50 stands for zero in the data rows.
Here are some numbered points:
[45 71 48 67 58 19 56 20 58 56 43 44 68 39 59 58 49 55 30 58 55 65 71 84 63 53 50 36 80 67] 0
[58 41 29 29 54 45 68 66 75 65 72 25 42 50 74 65 71 51 56 56 49 28 66 56 28 47 87 17 56 43] 1
[64 69 40 37 74 72 52 54 50 40 52 71 51 71 20 68 57 43 51 17 50 40 11 23 43 41 81 50 57 53] 2
[47 64 52 70 36 49 44 40 22 50 46 61 61 45 65 36 39 56 51 52 55 63 51 52 72 66 41 55 68 54] 3
[47 03 39 38 48 48 65 63 53 65 38 32 03 49 47 57 54 63 63 74 35 17 54 73 15 40 52 43 38 33] 4
[41 41 50 57 57 40 57 66 67 66 33 17 51 51 31 85 70 63 76 79 24 12 72 71 35 47 41 24 56 46] 5
[41 38 51 30 36 44 42 38 22 63 58 23 60 26 79 41 22 60 41 36 53 83 55 47 50 78 41 81 51 47] 6
[58 87 44 65 41 58 47 50 57 38 19 82 50 52 28 27 44 35 55 39 64 57 46 41 74 61 07 53 56 73] 7
[53 63 62 62 32 69 38 58 59 39 50 72 72 61 53 34 44 32 47 40 40 84 33 34 57 53 39 52 57 59] 8
[67 52 57 73 39 70 45 74 56 41 49 70 67 58 78 48 56 30 72 23 56 72 38 37 66 59 58 55 41 56] 9
[43 67 52 43 54 60 55 40 38 45 57 49 47 64 62 58 53 45 47 50 53 28 52 60 72 48 42 38 42 41] 10
[45 38 45 48 61 39 61 45 52 60 56 31 54 43 66 55 61 52 48 63 42 35 72 65 43 49 64 32 59 51] 11
[62 67 66 42 64 40 55 45 26 50 66 51 78 38 65 55 42 51 36 35 45 25 73 49 60 69 48 32 71 32] 12
[33 18 33 39 50 43 55 59 73 66 39 34 13 56 48 78 62 63 61 76 38 01 78 83 39 42 51 18 53 34] 13
[66 25 47 64 41 58 55 71 62 45 59 57 52 35 57 46 70 54 64 56 20 48 64 53 00 63 70 42 78 49] 14
[81 51 23 45 76 46 65 70 65 63 23 64 63 59 49 75 67 37 60 20 60 41 37 34 37 48 84 42 52 60] 15
[35 62 46 61 57 54 37 44 50 47 61 57 48 65 15 59 45 52 39 49 62 55 24 46 52 37 56 50 49 55] 16
[28 79 29 56 62 37 49 25 56 35 57 67 63 83 36 66 46 44 35 62 75 56 51 41 80 32 58 49 79 50] 17
[57 62 67 42 60 62 43 37 22 40 60 48 49 50 31 34 38 49 32 25 53 60 42 38 42 55 66 55 53 34] 18
[43 68 52 47 58 48 45 21 32 48 52 67 57 65 43 54 46 50 36 39 65 63 33 46 75 47 59 59 50 49] 19
[66 63 72 58 58 30 48 37 30 78 47 49 80 28 61 40 44 47 21 26 53 94 50 53 43 35 50 33 60 72] 20
[63 58 61 64 45 68 45 61 51 42 45 73 53 62 64 47 50 36 64 25 58 62 35 33 69 53 58 53 41 54] 21
[39 03 39 35 41 48 64 53 57 64 33 36 00 55 41 59 62 71 55 74 36 13 62 77 21 38 56 42 46 33] 22
[66 51 58 36 59 48 69 62 47 44 71 29 62 39 83 57 57 52 56 42 37 37 62 66 40 58 60 46 57 49] 23
[42 53 67 55 42 52 44 44 48 45 40 44 56 36 77 39 42 56 53 40 49 71 51 62 58 62 43 85 17 54] 24
[51 45 41 57 61 38 53 38 41 52 38 62 61 81 60 49 51 49 47 58 69 73 47 40 75 47 70 66 51 52] 25
[63 63 53 69 50 37 51 23 02 62 26 62 60 34 64 42 45 61 44 41 66 59 49 58 85 69 38 50 73 62] 26
[51 21 44 51 35 48 56 52 48 54 51 45 18 46 49 48 58 63 47 76 41 42 57 68 28 45 41 52 47 34] 27
[54 55 52 38 66 41 50 37 26 64 53 41 57 39 53 55 44 58 36 23 62 65 42 44 48 47 72 65 51 57] 28
[66 75 41 39 52 60 43 40 51 51 57 77 69 79 38 64 50 36 18 29 61 66 22 19 57 21 53 33 67 55] 29
[67 63 43 55 48 43 60 44 46 50 65 48 57 35 64 35 65 61 38 53 54 55 61 64 58 61 36 52 67 69] 30
[59 55 56 41 59 55 51 47 37 49 60 44 46 47 47 43 49 47 39 36 51 48 53 43 35 52 72 46 52 36] 31
[63 71 50 41 59 53 50 35 38 50 63 66 73 67 44 55 50 37 25 29 54 73 27 30 55 34 52 49 65 54] 32
[63 28 52 59 40 56 49 75 57 47 62 61 54 40 56 46 70 56 64 60 19 52 69 49 00 62 76 41 77 47] 33
[35 40 49 58 59 49 45 61 65 53 49 47 34 64 25 69 66 54 78 62 34 12 54 57 40 40 39 32 47 43] 34
[34 42 51 38 51 55 36 37 42 71 30 26 39 41 73 55 38 53 57 25 60 64 32 53 65 54 51 84 12 46] 35
[60 57 62 59 45 60 54 46 34 46 68 67 76 54 53 30 60 41 42 38 46 71 54 48 47 57 68 45 56 42] 36
[48 44 52 59 27 54 49 66 52 44 33 60 37 45 48 44 40 55 67 59 39 45 56 48 60 61 11 61 53 61] 37
[35 56 48 57 33 49 52 45 81 31 36 58 33 54 61 40 33 64 53 81 57 43 68 59 73 49 23 66 41 58] 38
[63 40 51 54 44 41 69 65 61 57 64 50 55 39 82 50 77 53 61 61 33 39 78 66 24 57 81 14 60 51] 39
[55 71 49 45 53 34 50 39 38 53 45 55 66 39 46 42 29 49 24 44 52 68 41 44 54 52 17 50 74 65] 40
[42 30 42 53 48 47 52 62 58 69 79 34 28 51 65 40 56 42 65 70 32 19 68 71 30 42 57 18 51 36] 41
[32 36 36 51 45 41 46 45 66 58 26 40 40 56 56 59 47 62 53 62 56 55 57 63 59 51 53 69 49 48] 42
[57 66 47 59 41 58 46 48 50 42 65 48 80 47 59 38 48 37 44 39 54 79 45 48 50 66 50 57 58 40] 43
[28 49 49 57 52 46 41 53 72 59 39 46 31 64 25 61 61 55 73 70 39 08 74 62 62 47 19 33 44 45] 44
[64 51 71 45 52 54 60 82 38 60 76 20 80 34 45 62 48 61 71 53 11 18 74 44 31 62 39 15 68 44] 45
[72 57 75 40 66 56 43 30 17 59 79 54 42 40 52 40 51 50 36 25 52 53 42 38 41 45 76 47 44 40] 46
[55 52 46 34 55 29 53 28 14 62 56 32 60 25 63 39 37 60 29 39 65 66 57 48 60 66 40 71 63 57] 47
[65 57 62 48 56 36 53 42 17 52 65 53 66 36 63 41 41 53 32 37 46 56 57 49 46 57 50 43 75 51] 48
[51 61 54 38 63 45 42 23 35 60 42 35 51 41 38 29 30 45 26 38 64 75 46 50 53 64 45 76 40 52] 49
[57 68 59 46 63 61 48 41 46 41 40 75 34 69 29 54 43 45 49 27 61 45 22 25 59 39 63 49 47 51] 50
[39 23 60 61 29 42 47 52 43 56 39 39 11 47 13 56 56 82 54 97 42 27 65 68 42 36 10 60 36 35] 51
[48 28 56 48 37 51 52 47 34 60 48 41 19 42 54 39 45 60 46 70 51 49 54 67 43 49 37 61 30 35] 52
[63 74 37 51 59 58 50 36 40 47 52 73 47 60 25 61 51 34 39 28 67 68 09 32 49 36 51 57 54 58] 53
[50 67 51 36 58 43 46 23 36 59 55 40 60 39 38 26 33 41 29 37 64 76 43 47 54 63 49 73 38 51] 54
[53 65 40 63 40 52 47 37 43 46 63 86 47 60 33 45 54 52 45 44 58 69 42 55 64 41 36 42 75 64] 55
[63 47 64 61 31 53 44 44 55 27 80 54 57 37 65 31 39 61 55 66 45 65 68 47 23 51 62 49 59 44] 56
[42 71 54 30 56 45 39 19 30 57 48 63 34 50 38 45 32 56 30 30 68 60 34 38 69 45 49 78 40 64] 57
[43 56 52 50 55 52 54 35 41 53 41 40 43 54 51 54 52 43 41 70 55 45 55 59 57 46 39 47 41 40] 58
[46 50 48 39 56 41 50 40 44 52 57 42 55 45 59 46 49 67 46 56 58 57 61 50 49 52 64 61 51 50] 59
[58 73 41 39 55 26 54 41 45 53 42 56 69 42 48 51 24 49 20 50 51 62 35 39 54 48 04 43 84 65] 60
[65 78 45 35 60 63 46 38 33 39 60 76 56 69 34 59 53 43 40 30 68 55 16 28 59 50 55 56 49 48] 61
[25 53 59 56 46 59 42 54 64 43 47 44 74 51 79 62 54 57 60 50 36 46 71 65 73 68 43 52 43 47] 62
[44 68 49 47 50 63 42 29 20 37 57 70 63 75 39 32 37 37 36 45 65 73 26 22 73 56 55 76 49 33] 63
[74 15 43 37 51 44 71 73 25 63 32 25 41 16 62 63 66 42 70 47 27 19 61 60 12 61 26 29 55 43] 64
[39 56 52 52 48 52 45 30 41 44 37 54 51 55 54 50 55 59 43 46 59 68 43 60 69 52 50 69 45 57] 65
[35 68 43 55 60 58 43 35 43 47 56 62 50 68 24 56 43 44 33 47 65 58 21 42 52 40 61 49 48 55] 66
[45 45 47 59 46 44 55 51 63 54 41 52 39 55 53 54 55 49 45 74 50 26 75 70 66 46 26 38 44 35] 67
[38 66 44 60 21 76 36 48 59 26 58 71 63 68 47 32 44 41 47 46 49 70 43 43 67 61 34 70 51 43] 68
New points follow, each followed by the numbers of its three nearest points above by angle, nearest first.
[45 56 59 78 56 44 45 38 45 44 35 66 53 49 64 70 71 49 54 53 49 28 81 75 69 48 44 28 58 48] -> 67 0 62
[62 45 45 64 44 45 56 57 53 49 38 64 53 61 62 50 68 50 58 59 57 49 61 56 69 48 37 42 58 51] -> 67 37 38
[69 38 61 39 33 43 61 58 32 53 55 37 44 39 75 35 46 52 47 52 51 71 51 46 40 62 43 57 42 49] -> 6 47 52
[23 52 59 63 32 48 35 39 43 39 47 52 56 50 64 40 32 60 49 62 54 79 55 52 68 59 35 69 57 54] -> 3 65 24
[52 60 38 54 61 35 57 54 60 64 38 60 60 51 56 53 53 60 56 46 51 44 71 58 72 51 47 42 69 60] -> 0 30 26
[56 62 50 55 49 49 53 40 42 43 47 66 43 59 47 57 56 44 42 37 58 62 33 46 57 40 47 50 51 53] -> 53 61 29
[64 71 42 38 69 67 51 48 52 43 56 71 56 73 26 65 56 40 41 21 51 50 15 24 47 35 71 47 61 55] -> 2 61 53
[47 80 49 58 53 27 56 34 57 53 69 43 84 44 69 42 54 61 32 62 54 57 75 73 72 58 47 38 72 62] -> 0 30 12
[43 67 47 68 49 34 50 48 63 65 23 56 66 53 72 53 54 54 58 51 58 50 90 73 86 55 43 36 66 79] -> 0 62 26
[84 33 45 37 41 42 74 76 47 55 53 39 48 22 78 42 57 44 54 43 35 45 54 47 20 71 39 48 55 56] -> 64 23 14
[62 76 49 43 61 69 47 39 36 35 67 74 49 68 41 59 52 41 43 18 67 53 15 27 66 43 53 52 48 51] -> 61 53 50
[49 36 63 67 31 40 34 48 60 77 12 52 69 48 77 41 32 43 44 41 51 98 58 43 63 46 56 47 53 74] -> 20 8 24
[37 38 55 58 65 45 57 73 75 53 39 19 48 55 29 90 73 65 75 79 23 01 82 62 37 37 43 16 54 43] -> 5 34 13
[64 51 71 40 67 52 46 22 16 58 67 52 41 38 57 45 46 57 35 17 53 52 39 49 43 56 79 48 50 43] -> 46 31 28
[55 54 58 69 33 52 44 39 16 56 34 50 60 40 78 35 35 58 51 46 55 73 42 53 81 75 36 69 59 52] -> 3 26 6
[58 71 44 37 76 56 55 46 57 48 57 56 56 60 36 64 53 46 45 19 54 41 27 35 52 45 69 51 51 56] -> 2 61 50
[45 45 46 60 37 65 46 62 57 51 45 53 70 63 55 48 60 30 54 48 34 63 49 52 46 48 38 38 51 39] -> 8 9 68
[44 42 50 46 46 48 29 56 57 76 26 42 42 50 69 49 29 50 55 35 70 74 47 36 61 56 53 79 16 58] -> 35 24 6
[53 73 52 47 49 70 42 32 32 33 68 64 72 69 34 28 43 29 32 40 59 81 28 34 57 61 59 72 46 36] -> 63 61 18
[42 20 28 37 50 49 62 65 78 65 42 32 20 51 49 70 62 59 58 84 37 00 73 78 39 39 44 28 42 33] -> 13 22 4
[59 57 29 48 73 53 58 52 63 48 51 64 51 65 16 68 58 44 45 27 52 46 11 25 27 37 71 52 65 55] -> 2 53 15
[42 44 52 42 46 54 30 53 53 74 24 41 37 52 70 53 28 47 61 34 72 75 46 34 69 54 63 75 17 57] -> 35 24 57
[20 57 29 75 30 54 22 58 79 54 44 67 58 85 44 38 29 24 64 45 70 72 47 38 83 49 43 58 38 26] -> 68 8 21
[51 41 65 63 49 43 64 72 78 50 38 48 52 47 47 72 88 66 82 70 15 18 70 69 39 57 45 25 47 55] -> 5 34 13
[46 48 47 51 55 31 58 42 48 63 51 22 49 42 70 59 43 48 43 67 58 45 71 70 52 55 44 27 62 50] -> 11 0 67
[58 49 52 44 56 33 48 38 49 73 40 34 60 39 52 59 42 58 33 45 48 61 53 47 38 32 57 47 50 64] -> 20 28 47
[49 66 31 59 51 64 47 71 72 41 72 64 67 59 35 52 49 38 53 40 52 64 25 34 38 49 69 45 58 54] -> 2 29 53
[41 76 55 43 56 64 42 21 26 28 62 75 57 78 23 24 36 32 28 47 64 74 23 21 70 53 52 77 46 38] -> 63 19 61
[28 75 46 65 60 41 41 22 43 41 68 58 57 65 27 54 34 45 38 66 54 31 67 54 64 35 42 20 92 40] -> 17 0 55
[69 50 47 44 54 51 56 49 35 54 61 48 46 49 50 51 58 46 43 42 58 54 38 52 44 44 53 53 39 43] -> 46 31 28
[32 42 50 65 32 52 38 43 45 45 19 44 45 42 68 47 50 51 57 54 51 77 59 66 60 64 33 82 32 56] -> 24 65 42
[50 61 55 56 46 64 41 46 45 41 43 46 58 45 59 44 46 39 47 33 49 71 33 54 59 67 37 72 27 51] -> 24 35 43
[68 75 66 50 68 43 56 54 27 48 82 44 72 33 74 53 42 45 37 29 44 30 68 49 62 59 38 31 67 36] -> 12 48 23
[32 62 44 52 55 44 34 36 58 54 48 46 32 53 17 60 38 57 38 51 62 53 36 51 60 38 44 55 49 68] -> 16 66 57
[59 58 52 39 61 34 48 35 11 63 61 36 60 24 69 39 32 48 32 36 58 67 48 44 60 61 40 71 53 57] -> 47 6 54
[45 21 63 61 33 44 53 50 49 49 46 39 08 50 14 52 56 77 54 99 39 21 64 68 43 37 05 53 31 35] -> 51 27 52
[19 45 35 48 52 51 48 64 78 59 41 40 79 51 76 69 61 68 73 49 40 33 82 69 60 65 59 51 49 48] -> 62 5 11
[25 41 53 62 44 48 38 60 68 59 42 37 42 54 32 60 62 56 76 73 31 21 76 69 52 50 23 39 39 43] -> 44 34 5
[47 37 54 35 52 50 42 45 46 68 64 24 49 42 72 46 42 53 45 44 50 64 53 48 43 56 64 60 38 47] -> 6 35 59
[76 62 39 61 64 65 66 75 66 41 31 76 76 65 31 45 65 27 63 31 46 51 39 39 43 64 66 42 67 62] -> 15 2 9
[54 58 55 40 64 43 39 25 31 70 53 36 46 37 62 54 39 61 20 20 68 65 40 49 62 46 65 66 36 62] -> 28 57 49
[33 33 42 37 33 44 28 53 75 72 29 49 22 54 63 48 18 62 50 36 73 71 36 48 68 51 50 84 19 58] -> 35 42 24
[78 31 69 28 35 40 68 52 18 53 66 31 37 33 76 32 46 50 37 48 47 71 44 41 29 60 45 56 39 40] -> 6 47 52
[49 67 52 37 65 46 42 34 51 58 71 32 63 50 64 58 43 51 33 26 64 59 48 47 70 50 66 56 38 50] -> 28 54 19
[56 69 50 35 61 62 46 32 29 43 65 78 56 72 34 53 45 44 38 25 62 60 16 24 63 43 72 62 47 45] -> 61 53 50
[42 74 35 46 64 20 52 36 61 69 64 34 69 44 66 53 50 61 27 57 66 46 78 62 65 47 52 43 66 54] -> 0 59 11
[32 69 50 62 27 55 48 42 87 18 31 69 42 58 65 31 21 65 57 75 60 60 61 47 81 53 27 81 43 72] -> 38 68 37
[54 54 53 49 40 57 68 57 64 46 57 68 34 52 62 45 68 50 57 66 28 28 68 59 34 49 65 25 66 55] -> 39 33 14
[59 48 66 53 37 50 66 54 50 46 73 40 46 46 86 41 66 53 46 64 48 55 65 68 47 58 54 21 54 52] -> 39 23 11
[39 39 29 53 58 25 48 45 69 72 22 37 35 54 52 69 46 58 53 67 68 44 66 65 60 42 49 43 55 61] -> 42 13 67
[39 20 47 43 29 47 53 41 36 62 35 34 06 48 52 42 46 61 46 82 52 44 42 77 45 39 33 59 30 40] -> 52 27 51
[46 30 54 41 43 63 43 45 40 58 60 41 48 61 63 46 47 51 45 41 49 69 33 41 44 46 76 70 32 35] -> 35 46 6
[50 34 48 55 50 47 72 72 69 49 41 45 41 46 83 65 86 48 70 63 33 21 70 75 39 54 65 23 44 51] -> 39 1 13
[50 71 42 63 58 48 48 51 58 47 45 71 74 69 56 56 56 42 56 42 61 47 59 48 76 52 56 38 63 59] -> 17 25 21
[47 42 55 55 60 41 55 62 73 64 73 22 60 50 33 68 67 64 61 79 23 18 83 53 24 44 56 21 67 52] -> 5 45 11
[46 40 54 46 48 49 33 53 58 71 33 36 40 52 76 45 27 43 58 33 65 77 42 38 65 56 51 78 13 61] -> 35 24 6
[24 68 55 43 49 62 55 34 40 42 49 49 37 70 66 59 50 49 49 66 48 11 65 70 85 48 30 32 41 38] -> 10 67 58
[50 55 51 67 31 71 40 60 56 43 42 60 94 67 55 46 57 21 45 37 34 94 36 41 47 51 36 45 56 44] -> 8 43 68
[49 35 47 56 43 50 49 64 60 65 66 41 37 47 70 41 52 45 67 56 39 36 62 63 40 49 51 30 46 46] -> 41 39 1
[51 70 53 47 70 37 49 32 62 54 49 37 60 32 66 51 38 49 35 33 65 46 60 61 73 57 49 53 46 66] -> 0 47 49
[40 69 38 57 62 41 48 30 49 45 46 67 60 79 43 60 48 41 40 49 74 60 47 39 79 35 64 54 66 51] -> 17 19 25
[57 71 51 44 60 58 46 26 29 47 71 56 71 65 35 28 46 32 26 35 60 79 33 36 57 56 67 75 43 36] -> 63 54 18
[27 54 35 35 49 49 43 28 69 44 16 41 23 53 44 67 36 52 48 40 63 56 23 58 61 59 20 84 24 61] -> 35 42 65
[49 75 38 45 61 40 52 42 49 56 75 48 91 73 66 60 58 47 32 53 69 61 62 45 70 44 73 41 69 41] -> 17 32 25
[38 79 46 63 60 60 32 29 33 41 68 70 58 71 14 49 35 40 21 31 80 86 00 31 59 38 70 61 49 61] -> 66 53 16
[41 43 73 54 29 54 42 48 18 49 71 42 73 29 79 23 29 59 46 41 40 89 53 46 59 77 37 81 51 50] -> 6 24 3
[58 58 50 50 58 44 46 37 36 63 52 49 56 47 62 53 50 57 34 30 66 66 43 50 63 48 61 56 48 62] -> 28 20 19
[67 46 57 50 54 38 61 50 51 44 68 31 57 39 40 51 53 62 55 67 40 35 61 43 24 43 55 47 60 46] -> 45 14 33
[65 64 43 55 68 53 47 22 19 65 37 65 57 71 53 57 62 44 40 31 84 54 18 31 84 41 81 57 43 42] -> 19 61 25
[43 32 46 41 43 41 52 38 36 60 42 40 18 47 47 50 48 64 42 76 61 48 54 70 45 40 37 59 39 39] -> 52 27 51
[50 78 32 45 64 32 57 39 47 53 76 48 93 70 62 56 57 49 32 56 68 59 59 51 71 45 72 40 73 41] -> 17 32 0
[41 42 37 42 49 53 70 63 74 56 35 51 31 60 56 64 62 54 62 75 35 06 71 68 45 46 48 26 49 44] -> 13 5 22
[67 68 78 73 54 38 58 62 40 45 53 73 86 40 69 45 46 45 58 32 42 36 75 47 75 64 33 14 75 48] -> 12 48 45
[48 39 66 50 34 58 37 51 20 49 62 46 55 41 74 36 35 54 49 45 43 74 53 39 47 65 46 71 41 36] -> 6 24 3
[40 37 58 60 28 49 43 48 49 46 40 46 22 46 17 46 46 68 52 82 44 46 54 60 44 48 12 64 41 42] -> 51 52 27
[44 45 51 51 50 40 59 43 41 60 67 16 45 42 75 53 48 48 43 76 52 42 72 75 40 51 53 20 60 42] -> 11 41 39
[32 78 50 46 58 53 38 38 64 49 18 58 48 61 43 54 29 43 48 41 68 48 52 50 87 60 33 58 36 59] -> 7 57 65
[48 43 41 60 46 53 47 54 43 51 40 48 64 51 60 57 61 51 60 45 52 73 40 55 44 53 58 64 48 53] -> 9 24 65
[40 62 32 55 55 66 44 67 63 40 70 48 53 60 42 60 50 36 53 41 55 51 27 35 42 44 67 47 48 50] -> 2 16 66
[63 45 59 50 66 40 48 21 24 62 52 45 58 50 46 49 51 37 33 31 64 86 28 43 46 40 78 65 48 50] -> 28 46 54
[50 64 54 67 39 45 50 60 77 44 53 79 41 63 58 48 54 67 53 56 52 22 78 72 84 43 36 29 68 52] -> 67 44 38
[50 35 33 42 50 44 61 58 66 61 48 38 35 44 54 62 60 59 53 72 44 19 68 75 43 46 44 33 51 45] -> 13 22 5
[52 58 55 40 62 35 43 31 30 74 47 36 53 35 57 55 38 60 29 21 67 74 45 47 52 39 66 58 47 65] -> 28 20 47
[47 73 40 40 55 51 43 47 50 50 42 47 46 51 23 53 43 49 48 52 56 38 48 48 54 56 30 50 52 54] -> 7 60 44
[57 61 34 47 60 36 49 24 16 69 31 42 48 43 58 53 44 58 35 42 78 42 44 45 90 58 35 65 59 61] -> 26 47 57
[53 61 62 62 50 54 49 35 23 48 58 58 71 53 48 35 53 42 41 48 54 68 50 53 57 56 56 50 52 38] -> 36 63 43
[61 43 55 57 42 56 46 54 57 36 73 48 58 42 58 45 43 54 57 52 45 70 50 41 18 51 72 52 56 45] -> 56 33 14
[49 44 43 51 52 44 59 51 53 60 39 40 46 46 51 45 52 43 51 65 44 42 70 57 40 51 59 37 64 54] -> 11 39 13
[52 45 52 39 54 39 53 42 24 68 52 34 49 36 62 44 43 52 48 43 49 47 60 56 52 56 40 54 51 48] -> 47 6 48
[56 68 40 36 80 68 59 49 60 38 61 69 49 73 23 66 62 46 44 22 49 40 14 24 43 40 78 51 57 58] -> 2 50 61
[35 70 53 45 53 59 53 34 39 39 47 54 40 69 53 61 48 45 47 53 55 29 46 59 74 45 38 40 44 44] -> 10 58 17
[65 54 28 62 57 46 62 73 74 56 18 58 59 34 36 48 59 44 68 28 49 45 60 50 42 65 48 40 69 79] -> 15 7 14
[52 48 37 55 59 33 49 26 26 57 63 50 64 65 40 51 53 48 36 60 73 92 40 43 46 35 76 61 65 41] -> 25 19 32
[54 46 48 52 64 50 59 69 56 64 42 30 57 52 31 76 77 58 70 60 35 17 63 51 38 37 53 28 52 46] -> 5 34 13
[69 47 60 36 59 52 80 79 55 33 80 26 69 38 95 62 64 50 72 51 22 25 70 74 29 61 57 35 66 43] -> 23 39 45
[66 62 69 67 55 38 56 58 32 49 49 69 81 46 67 48 46 42 55 33 50 47 66 42 74 60 38 28 70 49] -> 12 48 26
[64 40 59 42 63 46 57 62 32 59 56 45 57 43 42 62 59 60 56 44 28 27 65 39 25 53 64 34 66 40] -> 45 64 33
[64 54 56 35 55 33 53 32 09 66 54 34 63 25 66 36 31 53 33 32 56 69 52 47 56 64 38 72 55 55] -> 47 6 49
[40 57 55 46 37 59 41 50 57 42 47 41 43 46 43 41 42 59 49 50 54 60 59 41 46 52 43 76 33 47] -> 24 68 38
[30 60 55 26 41 67 32 30 47 48 66 45 33 58 51 38 26 56 37 40 64 71 30 29 65 54 49 85 28 48] -> 57 63 54
[39 59 38 50 58 31 49 38 64 62 46 33 50 43 40 55 39 49 30 59 62 45 66 64 58 49 35 45 55 44] -> 0 67 58
[70 69 34 28 71 72 60 55 51 50 68 71 61 66 32 64 57 38 48 15 49 40 12 21 37 42 77 49 57 53] -> 2 61 53
[44 69 44 69 53 29 51 46 63 65 29 60 66 48 76 51 56 55 56 53 63 47 94 71 91 55 40 39 63 77] -> 0 62 26
[53 55 54 46 48 50 60 48 52 54 54 58 38 45 60 48 59 55 50 51 42 41 61 56 41 47 65 37 58 57] -> 39 1 11
[49 73 61 64 40 61 39 34 30 42 25 80 52 58 30 21 36 38 46 38 61 78 49 38 78 57 40 68 53 65] -> 7 63 3
[56 64 51 56 52 46 45 34 28 61 56 61 88 64 39 35 44 31 23 44 57 98 38 37 46 36 73 50 68 45] -> 32 36 20
[67 78 47 41 60 71 47 37 32 42 62 71 50 66 40 56 52 39 42 20 64 55 10 26 62 45 52 55 49 54] -> 61 53 50
[34 33 45 41 32 46 28 53 71 72 32 50 22 57 62 46 19 61 55 35 72 70 36 45 68 51 49 80 20 56] -> 35 42 24
[60 58 54 31 55 37 51 30 18 65 63 35 63 27 65 38 34 52 30 33 56 67 47 47 56 62 40 73 54 58] -> 47 6 54
[32 53 35 68 37 51 30 52 71 56 44 68 53 81 46 42 31 32 57 40 70 70 37 40 78 45 50 61 36 35] -> 68 21 63
[48 54 36 36 69 62 59 51 67 46 54 56 40 69 33 69 61 51 48 39 46 29 29 43 42 40 71 43 55 52] -> 2 15 50
[47 43 48 46 59 43 63 47 36 59 42 31 54 48 58 62 57 51 49 64 47 39 65 62 44 48 49 36 51 38] -> 11 5 13
[39 66 15 54 50 72 39 75 75 39 78 63 72 65 18 59 41 31 54 28 55 71 00 19 23 48 84 58 52 53] -> 2 53 16
[54 58 31 47 48 73 40 72 67 41 86 54 63 55 37 51 44 35 51 29 51 69 08 21 24 53 73 54 46 48] -> 2 53 61
[51 45 49 57 45 32 46 40 25 67 27 54 53 41 62 44 39 60 49 49 67 74 66 54 67 57 49 59 61 69] -> 26 3 47
[47 44 78 52 37 70 33 45 42 56 89 60 61 53 65 28 47 53 48 20 44 96 36 44 68 53 73 66 29 44] -> 36 43 8
[31 60 53 38 45 57 51 36 35 48 55 40 45 58 69 54 42 52 45 58 51 33 61 61 73 55 35 47 44 41] -> 10 58 62
[34 16 31 39 50 44 58 61 79 68 40 33 18 53 50 72 62 58 59 78 34 03 72 76 38 38 48 29 47 41] -> 13 22 4
[38 31 39 45 46 42 59 43 65 59 49 26 26 49 61 64 56 56 41 81 47 17 73 81 49 43 42 33 52 41] -> 13 67 22
[33 97 53 66 51 50 41 36 70 41 19 80 60 64 29 38 30 34 45 48 61 54 59 51 99 61 21 48 57 73] -> 7 17 68
[42 23 58 60 32 48 48 50 47 53 42 38 03 51 12 55 57 85 53 99 38 22 67 68 45 36 03 67 28 37] -> 51 27 52
[32 60 59 47 47 62 37 26 42 42 56 63 51 80 36 48 25 43 35 41 61 93 07 29 52 44 69 83 30 35] -> 63 66 19
[43 65 52 57 34 68 40 58 51 43 29 42 63 38 54 38 46 41 57 32 49 69 43 61 59 79 19 69 27 47] -> 24 68 7
[56 28 65 59 46 43 50 58 24 63 29 38 45 38 45 61 54 56 70 54 34 40 63 53 40 57 35 42 52 55] -> 64 5 45
[53 51 53 65 40 57 54 60 42 38 43 59 70 52 75 46 63 49 64 44 48 66 48 57 63 65 37 56 52 53] -> 9 3 62
[64 54 71 43 59 40 51 39 00 51 70 53 60 35 62 41 33 55 34 29 45 49 52 44 45 65 55 51 68 40] -> 48 12 46
[41 34 53 59 60 40 54 60 71 63 36 20 49 53 30 81 75 58 75 86 23 08 75 67 34 49 35 24 51 47] -> 5 34 13
[40 30 60 64 39 52 42 57 37 61 33 48 23 52 24 44 59 60 76 60 38 37 61 55 46 43 35 47 42 49] -> 51 44 34
[59 75 55 48 67 38 51 45 39 53 70 39 71 35 61 53 38 42 34 34 53 41 65 51 61 58 41 37 65 42] -> 12 48 47
[57 58 60 36 60 43 38 31 22 70 47 32 47 34 59 49 34 59 34 17 68 71 37 48 57 50 63 66 37 61] -> 28 49 54
[46 52 32 42 52 73 43 66 67 46 55 61 53 70 27 69 47 38 65 28 48 68 03 17 21 40 82 62 54 47] -> 2 53 50
[63 68 42 37 76 67 58 53 55 40 52 70 54 69 24 65 57 41 54 16 49 39 12 24 40 43 75 53 54 54] -> 2 50 61
[63 43 51 52 44 43 69 71 59 58 65 51 56 42 78 51 74 53 59 57 31 37 76 65 21 53 84 14 63 49] -> 39 1 33
[41 37 51 40 38 43 48 46 29 59 57 30 44 35 65 38 31 60 41 57 53 68 50 53 49 61 37 77 45 40] -> 6 47 52
[33 93 36 52 60 48 45 17 64 32 60 63 75 80 14 50 36 30 24 47 70 63 37 38 73 45 46 54 66 39] -> 17 66 19
[55 47 60 70 46 40 50 23 17 47 61 68 72 61 47 40 59 53 39 58 59 99 43 54 52 48 77 52 75 48] -> 36 25 19
[44 59 86 60 57 71 37 56 61 35 59 59 61 51 78 62 58 41 58 30 31 35 57 56 70 63 48 42 22 36] -> 62 9 10
[58 69 42 52 56 52 47 35 39 42 53 72 46 65 27 59 47 40 36 26 65 72 12 29 54 35 48 58 57 56] -> 53 61 32
[51 44 63 53 36 62 39 49 46 51 45 42 53 32 79 43 50 53 59 25 48 72 41 56 63 69 42 70 27 58] -> 24 35 6
[54 57 48 46 60 31 44 43 46 75 15 45 45 48 58 54 40 56 45 20 78 56 52 48 69 47 55 64 30 66] -> 35 57 28
